50 stands for zero in the data rows.
Some points, one per row:
(73, 4, 53, 56, 15, 46, 99, 43, 27, 99, 55, 71, 65, 48)
(31, 44, 48, 58, 58, 53, 59, 55, 52, 33, 58, 42, 46, 54)
(58, 59, 51, 46, 59, 45, 67, 29, 29, 49, 56, 43, 67, 50)
(54, 51, 52, 50, 54, 43, 48, 40, 54, 53, 55, 55, 55, 47)
(18, 10, 59, 36, 6, 53, 77, 55, 0, 27, 99, 91, 41, 24)
(56, 59, 57, 57, 48, 46, 46, 59, 61, 61, 50, 39, 44, 59)
(41, 82, 80, 71, 13, 47, 21, 45, 35, 32, 35, 47, 44, 48)
(56, 56, 49, 58, 50, 46, 52, 60, 46, 48, 51, 46, 48, 58)
(22, 45, 57, 52, 65, 55, 84, 83, 31, 44, 60, 29, 29, 17)
(55, 42, 39, 50, 47, 73, 69, 65, 58, 50, 40, 62, 68, 39)
(71, 99, 53, 37, 66, 50, 56, 52, 42, 67, 32, 54, 45, 48)
(72, 75, 44, 46, 56, 48, 70, 50, 59, 49, 43, 50, 42, 50)
(40, 34, 55, 53, 46, 49, 24, 49, 55, 32, 55, 57, 44, 60)
(63, 47, 64, 41, 51, 68, 44, 50, 44, 49, 46, 49, 43, 47)
(50, 30, 44, 61, 59, 65, 57, 71, 72, 73, 58, 51, 49, 45)
Here are 10 more points, each followed by its number:
(45, 61, 50, 50, 51, 39, 45, 44, 57, 55, 51, 46, 50, 50) 0
(58, 61, 39, 55, 41, 53, 63, 51, 54, 53, 45, 47, 51, 61) 1
(70, 44, 36, 48, 60, 50, 84, 35, 44, 67, 55, 53, 54, 57) 2
(68, 53, 45, 50, 63, 33, 56, 63, 41, 52, 37, 39, 57, 60) 3
(42, 62, 35, 47, 40, 49, 40, 52, 53, 38, 55, 61, 49, 52) 4
(42, 46, 42, 61, 43, 42, 53, 53, 54, 47, 58, 40, 49, 49) 5
(25, 8, 66, 62, 28, 60, 65, 62, 41, 31, 54, 33, 55, 67) 6
(65, 51, 53, 36, 64, 36, 46, 41, 40, 55, 60, 38, 57, 39) 7
(62, 39, 36, 31, 59, 49, 54, 49, 35, 44, 52, 55, 55, 54) 8
(50, 55, 57, 53, 46, 55, 45, 50, 59, 56, 48, 51, 52, 51) 9
Which two of these numbered points are nearest to each point below by angle, seen from the average point of the first points? Their numbers follow each, nearest first.
(34, 36, 48, 62, 28, 53, 55, 54, 50, 46, 47, 41, 39, 57) > 6 5
(41, 40, 44, 65, 35, 50, 47, 56, 46, 46, 55, 49, 46, 60) > 5 6
(61, 93, 63, 53, 99, 0, 83, 33, 32, 93, 20, 60, 59, 0) > 7 3
(71, 59, 48, 49, 59, 60, 78, 44, 66, 61, 51, 52, 58, 35) > 2 1
(67, 46, 33, 33, 47, 65, 51, 52, 36, 51, 49, 44, 46, 42) > 8 7
Now 10 new points, numbered from 0 again:
(36, 45, 79, 27, 48, 76, 57, 29, 65, 55, 45, 23, 43, 33) 0
(44, 39, 54, 57, 57, 58, 45, 59, 79, 52, 32, 47, 50, 80) 1
(57, 45, 44, 55, 66, 49, 49, 63, 65, 45, 64, 51, 46, 59) 2
(46, 37, 59, 51, 49, 25, 30, 45, 11, 45, 72, 50, 42, 41) 3
(69, 44, 30, 46, 66, 40, 52, 37, 65, 43, 72, 49, 48, 63) 4
(71, 49, 39, 51, 64, 60, 99, 53, 25, 54, 60, 55, 59, 21) 5
(39, 52, 99, 72, 40, 35, 0, 40, 21, 34, 57, 48, 46, 57) 6
(53, 54, 64, 50, 45, 46, 49, 48, 44, 50, 57, 52, 49, 53) 7
(62, 35, 31, 50, 65, 48, 57, 75, 45, 43, 66, 48, 33, 48) 8
(38, 37, 50, 51, 40, 58, 52, 55, 48, 49, 52, 46, 55, 67) 9
The same question for these:
(38, 70, 53, 57, 45, 21, 47, 31, 59, 63, 40, 47, 53, 49) > 7 6
(38, 42, 70, 42, 45, 56, 57, 43, 58, 57, 47, 57, 44, 36) > 0 1
(65, 29, 46, 46, 48, 59, 62, 60, 56, 52, 48, 43, 47, 43) > 8 2
(55, 36, 47, 34, 56, 41, 41, 56, 58, 70, 40, 55, 54, 57) > 1 2
(54, 49, 40, 51, 52, 59, 69, 53, 26, 62, 41, 51, 49, 26) > 5 8
